One turn moves every row onto another: examples first, then more rows asked
j181: [-11  24  -9  -3  16 -24   5  26   4  10  21   3 -21  15  17 -10 -12  -4
  -2  23]
j643: [ 12  22 -18  -2   0 -31   5  13  15  29  -7 -15  -1   0  21   1   5  12
  28   0]
j768: [ 19  31   7  -8  -2   1  21   0  -3  29 -25  -6  12  -8  18 -21  -9   3
  10   5]
j331: [  8  58   1  -2   5 -23  -6   0  22  37  11 -12  -8 -16  34   4 -23  -8
   5  21]
j110: [  6  37  11   2  22  11  28  -6   5  34 -24  -3  -2  -1  21 -23 -20  -9
   7   7]
j574: [ -3  32 -19  -4   6 -25  30   7  21  24  22  -7 -24  17  31  -4 -18  -7
  19  -5]
j141: [ 17  36   0  -8   3 -26  12  16  28   9  -3  -3  -6   2  38  -8  -5  22
  18  -6]
j142: [ 11  20  19   2  18 -21 -15   6   3  15 -11   4  -6  13  18 -20 -27   1
   1  18]
j260: [ -2  20   1   2  -8 -31  23  12   2  29 -12  -5   1 -19  13  -8   5  18
  14  -5]
j170: [  3  54   0 -19   0   1  36  12   0  17  10   7  -6   2  23 -14 -29  -1
  -7   7]
j917: [ -4  40   5  -2  12 -29   9  -3  -5  30   9 -20  -8 -18  22  -8  15  -8
  -3  30]
j300: [-14  45   9   1  13 -29  24  14  -9  19   6  13 -25  11  11  -4  -3  -1
  -5  33]
j272: [  1  37   2   6  10 -12  21 -21   3  43  -4   2 -35  -8  10  10 -26 -12
  18  -3]
j388: [  6  49   2 -18  17   6  36  -6   6  30  -9   4 -17  -2  27 -10 -31 -15
   2  -1]
j169: [  0  23   7  -7  -5 -23  17  -2 -12   5  22  -9 -24   9  16 -13  -5  -2
 -11  18]
j424: [ 12  32   4  -7   9 -22  25   3  31  11   5  -3 -14  10  44 -18 -11   7
  19 -10]
j914: [ 20  44   3 -22  -5  -1  12   7  -2  22 -23  -4  -3 -15  24  -1  -2   4
   0  20]
j124: [  4  58   4 -12   3   4  19  19  -1  14  -4   0  -6  -4  21  -6  -9   5
 -13  30]
j676: [-15  29   1   2  -7 -24  47   6   7  22  13   2 -23   2  21  -8 -20   3
   3  -9]
j32: [  6  43  -3 -10  -5 -21   5  -1  -6  32   6   2 -25 -26   9  15   4   0
  11  21]
j833: [ -5  28  -8   7  19 -21   8  -9  13  46  -4 -14 -23   8  23   4 -33 -25
  15   8]
j292: [ -1   4  -2  14  25 -20  -2   9   6  26 -16  -5  -8  16  10 -15 -15  -1
  17   6]
j733: [ -1  24   2   3  31 -24   5  -1  -7  27  -9  -1   0  -4  -1 -11 -25  13
   9 -16]
j246: [ -1  37 -14  -9   5 -33 -10  14   5  35   5 -14 -12  -9  22  13  -6  -9
   6  32]
j984: [  3  29  16  -5  25 -23  -6   9   4  12  11  12 -12  11  22 -25 -29  -7
  -5  20]
j172: [ -6  28  15  16  26 -24  17  -1  -7  36 -28   7 -11   9   3 -10  -9   3
  13  12]
j306: [ 10  36  -5 -14  27 -30  13  -3   2  28  -7  -7  -4 -19  19  -4  15  10
  23  -5]
j920: [ 12  47   8   7   5 -18  -2 -15  23  43  -1 -19 -11  -7  36   0 -27 -15
  11  15]
j978: [  3  42  -1  -5   1 -21  33  -9   7  12   4 -13 -39  20  25  12 -17   5
   1  -2]
j369: [-11  47   4  17  21 -19  17  -8   5  36 -10 -19 -18   8  13  11 -37   2
  -4  -2]

j32 moves to j260
j768 moves to j110
Where do these go?
j917 moves to j306
j643 moves to j292
j141 moves to j142

